In the rows, 128 means zero.
Rotation paths and how fast each direction turns (degrees each step)
Each turn is a multiple of 5 degrees from 10 to 175, or 0.
Each row of a path follows its step; steps can be skipped.

step 1: [126 126 124 125 128 128 131 124 129 124 144 135 127 129 128 126 120 132
 128 116 137 132 125 134 123 125 120 127 115 130 143 135 128 132 128 131
 133 122 135 128 130 114 139 150 137 136 135 123 120 129 121 120 114 130
 125 128 136 127 120 137 119 130 134 127 127 126 121 117 124 121 130 131
 133 126 135 117 130 121 123 136 136 121 136 123]
step 3: [133 142 126 130 130 129 131 130 128 125 141 123 138 121 136 139 128 121
 117 129 120 139 145 136 126 130 132 130 125 121 136 128 132 129 122 114
 118 126 128 135 127 122 137 120 134 130 127 119 123 124 132 126 128 130
 139 124 133 128 122 127 126 130 121 113 127 130 129 117 121 113 121 126
 143 141 137 133 132 120 132 128 128 122 131 132]
step 10: [133 130 132 126 134 143 123 132 126 131 128 136 124 135 115 131 122 126
 125 133 136 141 136 120 144 119 139 125 126 129 123 119 129 121 120 121
 132 116 121 124 138 119 117 142 135 123 129 127 124 121 121 122 134 132
 126 125 131 138 125 131 131 128 131 124 114 119 127 124 120 123 116 132
 128 132 126 126 124 124 132 114 121 128 132 124]
step 14: [125 123 131 132 123 132 126 128 130 131 126 134 125 122 131 130 125 126
 123 121 137 128 134 135 129 131 121 133 128 142 136 131 131 127 131 123
 133 136 131 126 125 115 146 124 138 132 124 127 118 112 128 138 126 116
 136 131 125 127 121 131 128 124 131 125 129 126 115 118 120 121 120 126
 138 134 138 111 120 115 129 125 140 122 134 135]
step 16: [136 133 124 136 132 135 122 118 127 136 134 126 126 124 124 132 128 120
 117 116 130 124 138 135 121 133 132 123 132 123 133 114 137 122 125 114
 116 127 132 121 140 129 130 142 133 119 126 122 123 124 123 125 138 128
 126 129 135 131 117 133 126 137 128 124 124 115 130 125 122 116 124 128
 135 133 131 126 132 128 141 121 128 116 118 122]
step 19: [126 135 125 130 134 115 116 128 125 128 134 127 135 123 129 134 121 118
 110 118 135 125 138 135 127 128 129 125 118 133 131 120 133 121 126 120
 135 127 140 127 136 126 127 133 130 128 127 131 112 132 119 136 127 130
 144 131 133 132 111 119 127 137 127 119 131 125 127 131 128 132 132 129
 127 130 143 129 137 123 131 130 126 138 120 134]
step 23: [135 132 121 118 139 141 118 125 128 130 143 127 128 137 120 132 116 125
 122 126 128 131 128 126 149 124 133 133 118 128 132 139 125 124 119 121
 124 126 125 134 120 123 125 127 131 128 136 121 134 127 133 128 132 128
 120 142 125 124 126 125 116 127 133 120 119 123 124 126 124 132 115 132
 144 124 123 127 131 119 136 129 125 135 138 127]
step 38: [130 144 126 135 129 137 119 127 131 131 122 128 132 126 129 126 112 122
 115 120 128 117 131 141 143 124 129 128 115 137 135 125 130 118 125 129
 130 116 135 130 127 120 126 136 131 126 131 138 121 127 124 124 135 139
 143 122 135 135 127 126 133 136 133 122 123 127 133 132 138 134 124 131
 123 129 127 133 136 126 113 129 125 130 130 126]
step 39: [127 129 128 135 126 136 130 134 139 131 139 121 128 130 126 142 117 126
 114 122 128 125 130 131 137 133 121 133 118 120 128 138 134 127 133 132
 127 126 124 135 121 122 120 140 127 134 128 122 123 128 132 138 141 131
 135 127 140 132 123 134 125 123 127 118 128 139 121 121 123 119 120 138
 144 140 140 128 134 125 131 132 123 126 124 118]
Directions:
[126 128 126 127 129 127 128 130 128 129 128 130 129 125 126 128 127 128
 128 129 129 129 125 126 132 126 129 127 127 128 127 129 129 127 130 128
 131 128 129 127 131 128 130 128 130 126 128 128 129 127 127 129 125 127
 127 128 128 127 127 126 129 130 128 126 125 126 127 128 125 129 128 128
 127 125 130 127 127 128 128 129 130 128 128 129] => 80
[127 126 126 129 126 128 126 129 129 126 125 129 130 129 127 128 127 126
 129 129 126 127 125 128 127 128 127 131 129 128 130 128 127 129 127 130
 127 130 128 128 128 127 129 128 126 128 127 126 126 126 126 127 127 129
 127 129 130 131 127 129 130 128 128 127 130 126 126 126 128 130 129 126
 130 128 130 128 128 130 130 129 127 129 129 127] => 55
[129 131 129 129 128 129 128 126 127 129 129 129 129 127 131 129 129 128
 128 128 127 129 126 124 126 126 129 130 127 127 129 131 129 130 129 129
 128 127 128 129 126 128 126 127 128 127 131 127 127 125 128 132 127 127
 128 128 129 124 128 127 127 126 129 129 128 127 126 127 128 127 127 128
 128 128 130 128 128 127 128 129 127 129 128 127] => 130
[130 128 128 130 129 129 126 132 127 127 130 126 128 127 129 125 127 128
 128 127 127 129 126 128 126 126 129 127 129 126 126 130 127 128 129 129
 129 128 125 131 128 128 130 126 127 128 127 130 128 129 130 129 127 129
 129 128 131 128 125 127 130 130 127 128 130 130 130 130 128 129 131 128
 128 129 127 128 131 128 128 128 130 128 129 127] => 170
[127 128 131 129 131 129 128 128 128 127 126 129 127 129 128 130 129 129
 129 126 128 132 127 128 129 129 129 128 130 126 127 128 128 128 129 129
 129 129 126 126 130 126 129 126 129 129 130 130 128 129 126 129 127 128
 129 125 128 128 129 128 129 128 126 129 130 128 128 126 128 127 125 128
 129 131 127 128 125 130 127 127 128 129 128 131] => 95
[128 129 129 126 132 131 129 127 130 132 128 128 130 130 131 127 128 128
 128 130 126 127 126 131 129 130 128 128 128 130 130 130 127 129 129 128
 128 128 128 126 128 128 129 128 127 127 127 128 129 129 129 128 127 125
 127 127 130 129 128 129 129 129 129 129 127 128 128 128 128 130 128 128
 129 127 129 127 127 125 128 124 129 131 126 130] => 120
[131 129 127 129 129 128 131 129 128 126 128 130 128 128 128 130 129 124
 129 129 127 130 130 129 129 127 130 125 130 126 130 129 128 129 126 128
 127 129 128 126 129 127 129 127 129 124 129 128 130 128 129 128 128 128
 125 130 129 129 129 128 126 128 128 127 128 126 128 129 128 126 128 127
 129 127 125 128 131 128 128 125 129 127 130 128] => 55

step 4: [133 134 131 132 125 136 122 128 140 136 131 120 130 127 136 123 132 112
 131 135 117 133 129 137 133 120 113 134 128 127 120 129 133 131 125 127
 133 129 117 122 133 125 130 120 125 139 134 131 121 126 126 126 119 127
 134 125 125 132 133 133 135 129 143 124 132 140 135 123 124 121 122 132
 132 124 134 128 127 132 135 122 126 132 132 133]
step 6: [131 129 140 134 124 137 124 137 131 135 130 126 122 129 138 122 117 130
 128 129 130 117 118 122 135 130 130 126 127 129 124 125 125 127 126 123
 128 135 132 135 142 126 124 126 117 132 141 126 125 137 130 118 122 126
 128 126 127 128 136 118 133 123 141 133 135 137 131 142 127 127 125 123
 134 122 127 132 121 125 131 116 129 124 138 126]
step 7: [132 132 131 123 125 130 118 126 128 135 133 135 125 129 139 120 137 123
 133 122 117 119 127 132 126 132 119 124 106 123 124 136 122 122 126 121
 132 126 133 130 133 119 131 126 128 141 127 127 128 121 132 130 124 134
 138 122 132 125 132 124 126 126 125 127 130 140 135 122 115 120 123 135
 132 125 127 133 131 132 136 135 130 125 135 128]
step 8: [123 132 134 124 121 129 121 116 126 131 126 125 125 122 127 119 118 134
 130 120 126 118 122 122 132 127 143 115 130 128 129 126 120 132 128 124
 127 129 132 128 134 125 128 120 134 138 134 128 130 124 133 136 115 118
 130 117 126 132 125 136 130 130 127 137 127 139 130 135 128 122 127 135
 125 119 135 125 129 119 121 128 135 116 126 135]
step 18: [136 131 128 132 126 128 131 140 125 133 140 141 122 121 129 125 132 132
 124 130 122 124 128 133 125 122 142 128 125 134 121 125 131 138 132 127
 126 114 132 129 137 131 122 117 135 120 141 133 126 127 133 129 123 136
 141 121 116 122 137 124 137 128 127 132 128 126 128 141 125 126 127 126
 127 131 125 128 129 129 130 123 130 135 120 131]
step 21: [131 137 134 125 123 126 127 121 129 138 136 131 122 127 127 132 128 127
 135 122 120 131 116 132 132 128 135 133 132 135 132 126 137 127 123 130
 126 124 121 125 134 131 121 118 119 118 136 123 135 127 125 119 122 131
 145 121 130 124 134 130 132 126 141 136 129 129 140 134 128 128 121 131
 127 129 132 122 136 128 130 110 129 130 126 137]
step 24: [140 133 137 123 123 129 123 127 129 127 138 126 122 131 132 126 125 122
 133 125 120 124 118 129 118 118 123 130 127 131 125 127 127 134 126 126
 125 128 136 132 131 124 114 124 127 130 127 128 122 129 122 123 120 130
 140 121 142 114 131 131 139 131 137 132 126 134 131 130 126 137 137 129
 137 124 132 117 128 133 136 126 127 119 138 127]
step 29: [135 130 139 130 133 130 130 123 122 125 134 133 131 128 131 117 129 125
 125 124 128 117 128 129 147 132 124 128 131 124 123 123 129 124 128 131
 123 127 116 122 138 123 132 125 124 132 123 124 120 124 126 137 127 120
 122 119 132 122 146 130 135 125 122 121 135 132 130 137 127 129 122 116
 123 130 139 128 124 121 127 121 129 122 127 122]
step 36: [137 126 130 124 127 129 132 124 127 125 136 136 127 124 129 133 131 126
 127 126 121 141 121 128 126 124 127 138 124 131 122 124 131 136 138 120
 124 123 128 129 132 134 135 130 132 133 138 118 128 122 132 122 127 133
 132 122 117 122 132 129 140 125 141 133 137 135 121 131 130 120 127 147
 122 131 129 130 123 135 125 125 127 121 136 140]
Directions:
[128 127 126 129 129 129 127 127 127 128 128 129 127 128 128 130 128 129
 131 126 127 127 130 127 125 129 130 129 128 128 127 126 126 127 127 127
 127 128 128 130 127 126 127 131 126 130 125 130 131 126 128 128 129 125
 130 127 129 127 126 128 129 128 129 131 131 127 130 127 128 128 130 130
 128 128 129 126 126 129 126 127 128 126 130 129] => 25
[129 129 130 128 130 129 128 128 128 127 129 127 126 127 128 126 124 129
 128 125 130 129 128 127 131 129 126 127 127 127 125 129 126 129 128 129
 127 128 129 127 128 126 127 131 128 129 127 129 128 127 128 129 128 126
 128 128 130 130 130 131 126 127 128 129 127 127 128 128 126 128 130 128
 129 129 126 130 130 128 129 128 129 126 125 128] => 20
[127 131 126 129 130 128 127 128 130 129 129 129 129 129 128 130 129 128
 128 129 130 128 130 127 129 125 127 130 127 127 127 127 127 129 125 128
 127 127 129 126 131 127 129 127 127 127 127 131 127 126 129 127 128 129
 130 129 131 126 127 127 127 127 126 127 125 130 128 129 128 128 125 128
 125 127 128 130 128 129 128 125 128 127 127 127] => 130
[128 129 129 128 127 129 131 127 126 127 128 127 125 129 127 127 128 125
 129 128 130 127 129 126 127 128 128 129 128 127 128 129 128 130 129 128
 130 125 128 131 128 129 126 127 128 128 130 130 129 128 127 124 129 127
 127 127 130 128 128 130 129 128 129 129 128 130 130 126 129 126 125 128
 128 126 126 128 128 129 127 129 130 131 129 126] => 20
[126 129 129 131 130 131 129 132 127 130 129 127 128 128 126 127 128 128
 128 128 126 128 128 125 129 129 126 127 130 129 126 130 127 126 129 129
 131 129 126 128 126 129 128 128 127 128 127 126 128 130 127 128 126 126
 128 129 129 126 127 127 130 128 130 128 125 129 128 127 126 131 129 128
 126 127 130 127 128 128 129 128 127 127 129 125] => 140
[126 129 130 126 128 126 130 130 127 126 125 128 129 128 129 128 127 128
 129 127 126 126 125 127 127 127 128 129 126 127 130 129 127 125 126 126
 126 129 126 129 129 128 129 128 128 127 130 128 129 127 128 129 127 128
 126 127 130 126 126 128 128 125 126 128 126 128 129 128 126 128 130 130
 131 128 128 128 126 126 130 127 130 129 129 128] => 45

step 2: [136 136 139 136 118 132 129 123 125 125 133 140 118 125 133 133 118 128
 127 125 123 123 121 119 120 126 131 130 121 133 128 129 121 122 129 131
 121 129 132 136 115 132 131 127 122 127 136 134 126 125 122 125 116 127
 123 120 130 117 129 116 123 139 130 117 135 132 132 125 126 135 133 126
 133 130 124 128 141 131 137 115 137 118 124 133]
step 3: [120 130 119 123 121 134 127 123 128 121 128 129 125 117 121 124 123 133
 133 121 133 123 146 122 123 121 122 125 123 125 132 131 126 133 131 123
 128 125 123 133 130 129 130 139 110 132 128 131 128 133 124 125 140 125
 116 130 129 119 128 128 111 139 122 131 124 130 137 129 142 134 124 138
 124 115 136 130 131 119 126 125 121 129 129 120]
step 10: [147 123 116 124 138 133 124 137 115 120 124 126 124 120 130 134 128 131
 120 131 123 117 126 126 126 135 131 134 131 131 125 133 126 121 129 117
 114 124 134 111 139 131 124 126 136 131 129 132 130 129 119 130 119 116
 124 132 127 119 124 120 125 136 131 125 128 135 124 126 131 130 130 122
 126 125 132 131 129 131 136 133 121 125 124 118]
step 14: [131 130 130 130 122 119 130 125 136 125 133 134 127 119 120 117 126 127
 130 120 134 124 120 122 112 128 137 121 132 118 122 130 136 133 129 138
 127 130 130 136 118 141 121 111 126 126 131 125 125 132 126 131 124 126
 125 121 132 117 138 125 119 127 129 132 118 128 121 128 125 132 126 136
 123 127 120 125 136 122 124 122 138 123 113 124]
step 19: [130 132 127 139 145 119 122 124 133 124 121 129 125 119 128 124 126 130
 130 135 117 136 126 120 121 129 135 134 137 130 139 130 135 127 126 123
 124 133 133 117 127 146 118 124 131 130 129 119 125 123 121 130 134 133
 120 133 121 128 139 129 132 133 123 135 129 139 136 122 136 124 130 128
 116 132 136 134 122 129 127 120 130 124 119 130]
step 21: [127 135 136 126 127 120 127 126 129 125 118 128 131 126 115 130 117 132
 135 127 132 120 142 115 119 124 122 132 130 138 141 124 132 128 132 117
 127 128 129 132 128 123 134 138 128 138 125 133 121 131 120 128 139 129
 118 140 124 123 124 124 112 136 135 125 118 134 115 132 128 121 126 129
 128 128 129 117 126 121 127 134 124 126 133 122]
step 26: [123 135 136 122 123 123 127 124 137 125 141 133 128 136 122 119 127 131
 132 133 136 123 120 118 129 123 142 129 128 126 129 123 141 123 121 136
 122 130 128 125 119 136 125 133 131 138 131 130 133 129 126 128 114 122
 121 127 118 128 133 131 122 127 123 128 126 135 119 136 126 135 134 128
 141 128 130 125 132 116 128 144 129 117 131 118]
step 32: [125 136 124 135 120 126 127 132 128 121 117 137 125 119 124 115 129 129
 128 128 130 120 119 124 119 120 126 131 127 121 133 121 126 131 125 123
 110 135 124 137 118 133 113 128 122 134 135 130 126 129 129 133 126 129
 130 125 139 117 128 122 123 132 125 131 118 139 135 131 120 124 129 139
 134 123 127 138 130 128 116 119 137 129 122 125]
step 38: [120 126 130 125 131 121 132 129 133 131 147 135 131 126 118 112 127 134
 129 125 119 125 116 131 121 127 129 132 130 135 120 121 128 130 135 134
 129 120 129 139 126 132 129 129 129 132 139 132 127 126 122 132 130 124
 120 128 127 113 119 130 135 135 124 131 133 131 140 142 126 130 135 134
 132 140 138 129 137 124 134 133 120 132 135 120]
Directions:
[127 129 129 127 127 128 129 128 126 130 128 127 129 130 127 129 126 129
 123 127 129 127 127 129 128 130 128 128 126 127 130 128 130 128 128 129
 128 130 129 129 126 127 127 126 128 127 128 127 127 127 130 128 127 127
 130 128 125 129 125 126 129 129 128 127 126 127 127 129 128 127 130 130
 125 127 125 127 128 128 130 128 128 124 127 127] => 115
[125 128 127 128 125 127 128 125 129 127 131 127 129 129 128 130 127 127
 129 129 131 130 127 125 129 127 127 127 128 129 128 129 127 128 128 131
 129 128 128 127 129 126 132 129 126 129 129 129 127 129 130 127 128 131
 128 129 125 128 128 126 127 128 130 126 127 130 129 128 130 127 130 128
 129 128 128 128 128 129 127 131 125 128 128 128] => 80
[128 128 127 127 127 126 130 130 128 128 128 131 130 130 125 126 128 126
 129 131 129 129 128 127 128 130 127 129 128 128 126 126 127 127 129 126
 128 128 128 128 129 127 127 130 129 129 125 127 129 129 127 129 128 127
 128 128 131 130 124 125 128 128 127 131 129 129 128 129 130 125 129 131
 128 127 130 126 130 128 130 128 128 129 129 130] => 125
[129 129 128 129 128 130 128 130 128 130 127 130 130 127 130 129 128 128
 129 131 130 126 129 127 127 128 130 132 127 129 130 127 129 126 128 127
 128 128 128 126 126 127 127 130 127 128 128 131 130 129 130 130 127 130
 129 126 128 127 127 129 126 128 127 126 128 130 126 127 127 129 129 123
 129 127 127 128 127 127 130 129 129 127 129 128] => 135
[129 127 127 128 128 130 129 130 128 129 126 128 127 126 129 128 127 130
 127 128 130 128 131 129 130 128 126 128 130 126 127 130 129 128 131 127
 124 124 127 127 128 127 129 126 129 128 127 129 128 128 127 127 127 129
 128 130 125 128 127 128 127 126 129 126 127 127 128 129 127 128 128 129
 127 126 128 126 132 127 128 132 127 129 129 131] => 60
[128 130 129 128 128 129 128 126 127 130 127 124 127 128 128 128 131 127
 129 128 126 130 128 130 129 128 128 129 127 130 128 130 129 128 129 127
 128 127 126 124 129 126 129 129 125 129 126 128 127 128 127 127 128 130
 127 129 128 129 128 125 127 128 126 128 127 128 126 127 128 127 126 129
 124 128 129 128 126 127 131 128 130 130 128 125] => 120
